One turn moves each row of this set onto another row. After a few examples, where does it send each row asked below?
k_694: -16; -161; -52; -37; -25; 171; -112; -278; 224; -133; -13; -93; 13; -97; -110; -117; -191; 12; -84; -41; 180; -50; -271; -39; 29
k_938: 268; 209; -90; 10; -102; -139; 11; 264; -54; 93; -18; 197; -273; -11; -113; 244; -2; 107; -7; 167; -60; -55; 6; 20; 37
k_112: 27; 1; 29; -19; 110; -227; 50; -49; 120; 268; -166; -51; 218; 52; 93; 94; 121; 100; 73; 38; 68; -163; 187; 147; 83
k_614: -67; -272; 11; -105; -1; 41; 89; -145; 64; -243; 137; 80; 146; 52; -118; 2; -271; 184; -119; 68; 220; -63; -101; -31; 109
k_297: -139; 35; 29; 9; 43; -211; 117; -137; 122; 183; -19; -127; 147; 159; 17; 155; 159; 24; 226; 49; 36; -63; 133; 154; 92
k_78: 76; 155; -28; 86; -121; 182; -139; 23; -184; 14; -61; 36; -243; -69; -83; 104; 388; -79; -89; 3; -65; 51; -16; -26; -51
k_72: -36; 167; -41; -7; -61; 199; -84; -123; -248; -128; 89; 49; -227; 8; -1; -31; 276; -148; -118; -81; 54; -11; -6; -101; -17
k_9: 229; 228; -213; -159; -35; -228; 3; 170; 43; 86; 71; 172; -247; -51; -5; 77; -145; 44; -29; 137; -28; -85; -63; 81; 189
k_583: 92; -127; -65; 222; 59; 0; -159; -69; 196; -175; -6; -286; 45; -247; -26; -155; -45; 3; 111; -100; 21; 41; 29; -57; -196
k_990: -54; -193; -94; -45; -99; -58; 241; 20; 22; -82; -124; 32; 61; 214; 62; 100; -309; 195; -65; 226; 98; 133; -89; 248; 38
k_436: -56; 44; -82; -102; -94; -45; 40; 118; -14; -9; 147; 91; -253; 27; 191; -197; -174; -98; -182; 118; -195; 25; -206; 133; 160
k_163: 21; -112; 27; 14; 46; 106; -147; -173; 237; -140; 115; -218; 11; -249; -134; -43; -231; 73; 36; -129; 179; -66; -84; -60; 63
k_81: 74; -17; 19; 273; 72; -35; -29; -78; -6; -157; -174; -109; -39; 4; 2; 10; -3; 33; 73; -18; 124; -105; 48; -245; -465
k_535: -145; -173; -24; -11; -100; -116; 184; 22; 132; 112; -72; -215; 119; 77; -1; 123; 39; 28; 78; 186; -105; 97; 34; 324; 76
k_569: 24; 98; 7; -3; 132; -207; 47; -50; 78; 292; -219; -57; 132; 128; 102; 111; 166; 131; 207; 30; 82; -54; 57; 104; -41
k_74: 67; -50; -64; 341; 77; -155; 16; -19; 24; -216; -22; -161; 9; -3; 40; -9; 4; 50; 193; -9; 31; -11; 226; -111; -371
k_509: -14; -213; -65; -38; -36; -204; 106; 58; 72; 110; -184; -58; 250; 51; 71; 29; -6; 140; -54; 180; -54; 59; 118; 316; 61
k_698: 53; -169; -53; 162; -10; 122; -158; -158; 152; -188; -147; -198; -29; -164; -54; -174; -41; -29; -55; -40; 58; -10; -166; -140; -308
k_577: 3; -106; -101; -19; -28; -195; 165; 56; 60; 201; -247; -71; 143; 168; 157; 60; 1; 135; 62; 191; -23; 138; -28; 313; 11
k_513: 208; 215; -125; 100; 2; -192; -58; 109; -165; 55; -39; 268; -150; 1; -104; 210; 79; -38; 59; 100; -210; 73; 46; 1; -135
k_936: -60; 97; 37; 195; 115; -227; 136; -114; 0; -48; 40; -37; 71; 177; 30; 162; 50; 82; 277; 24; 138; -117; 257; -65; -159
k_881: -67; -151; -40; -95; -76; 88; 102; -196; 90; -162; 15; 36; 28; 136; -62; 61; -384; 131; -110; 84; 234; -8; -204; 64; 120
k_408: 97; 281; -127; -52; -32; -262; 35; 104; -88; 132; 52; 290; -157; 85; -46; 146; -59; 20; 35; 164; -218; -14; -35; 24; 43
k_178: -25; 14; 5; -17; -64; 127; -27; 89; -129; -177; 137; 85; -340; 32; 193; -185; -178; -138; -239; 8; -47; 33; -142; 66; 49
k_415: -86; -168; 112; -16; -77; 101; 66; -50; 93; -193; 144; -117; 3; -22; -142; 133; -401; 154; -29; 17; 204; -54; -52; 24; 85
k_103: 131; 119; 10; 97; 61; 146; -258; -78; -151; -86; -3; 151; -290; -113; -29; 32; 155; -177; -100; -171; 24; 19; -18; 0; -47
k_915: 86; -244; -21; 210; 47; 67; -23; -58; 195; -144; -44; -186; 49; -181; -48; -141; 101; -30; -65; -52; -34; -71; -57; -182; -252
k_819: 12; 80; -278; -141; -62; -65; 37; 21; -128; -241; 127; 36; -236; -23; 224; -235; -140; -153; -166; 69; -59; 27; -57; 40; 8
k_348: 215; 156; -31; 110; -148; 19; -53; 212; -134; 67; -100; 90; -262; -49; -142; 235; 231; 41; -56; 136; -117; 47; 20; 6; -67
k_830: 225; 170; -84; 154; 48; -12; -213; -1; -156; 6; -85; 177; -215; -107; -91; 147; 229; -134; -11; -62; -121; 75; 22; 13; -147
k_976: -62; 126; -153; -75; -62; 113; -4; -84; -272; -280; 149; 69; -261; 55; 136; -143; -5; -173; -181; -25; 36; 0; -20; -65; -24
k_136: 142; 132; -296; -200; -25; -193; 7; 90; 37; -33; 114; 77; -226; -71; 165; -167; -176; -83; -84; 107; -84; -22; -92; 128; 156
k_788: 56; 138; 80; 153; 166; -169; 9; -94; -29; 116; -166; -28; 24; 101; 41; 149; 90; 108; 218; -22; 196; -182; 113; -165; -275
k_285: 19; 44; 52; 52; -9; 213; -135; -30; -196; -198; 114; 118; -350; -30; 89; -48; -36; -171; -205; -124; 87; -14; -62; -1; 3
k_467: 64; 50; 113; 149; 142; -168; 118; -51; 14; 73; -115; 12; 122; 100; 31; 166; 73; 106; 77; -21; 149; -295; 267; -128; -147
k_787: -112; -278; 35; 17; -162; 4; 215; 107; 24; -127; 8; -168; 41; 83; -75; 160; -294; 99; -58; 212; 17; 92; -5; 222; 14
k_471: -3; 208; -132; -140; -59; -174; 46; 108; 8; 148; 120; 192; -165; 73; 71; -36; -134; -25; -49; 157; -221; -15; -171; 74; 204
k_50: -2; -241; -1; -34; 54; 129; -55; -212; 235; -156; 115; -71; 115; -141; -140; -125; -49; 46; -91; -67; 126; -88; -191; -144; 33
k_64: -49; -321; -57; -66; -76; -97; 182; 42; -17; -166; -35; 53; 183; 108; 9; 38; -247; 200; -132; 218; 54; 77; 9; 195; 38
k_30: 113; -119; 45; 313; 76; -65; 102; 16; 29; -125; -98; -102; 49; -23; 20; 42; 36; 45; 0; -4; 38; -178; 172; -240; -379

k_408 -> k_471
k_819 -> k_976
k_788 -> k_569
Now these:
k_64 -> k_614
k_163 -> k_583

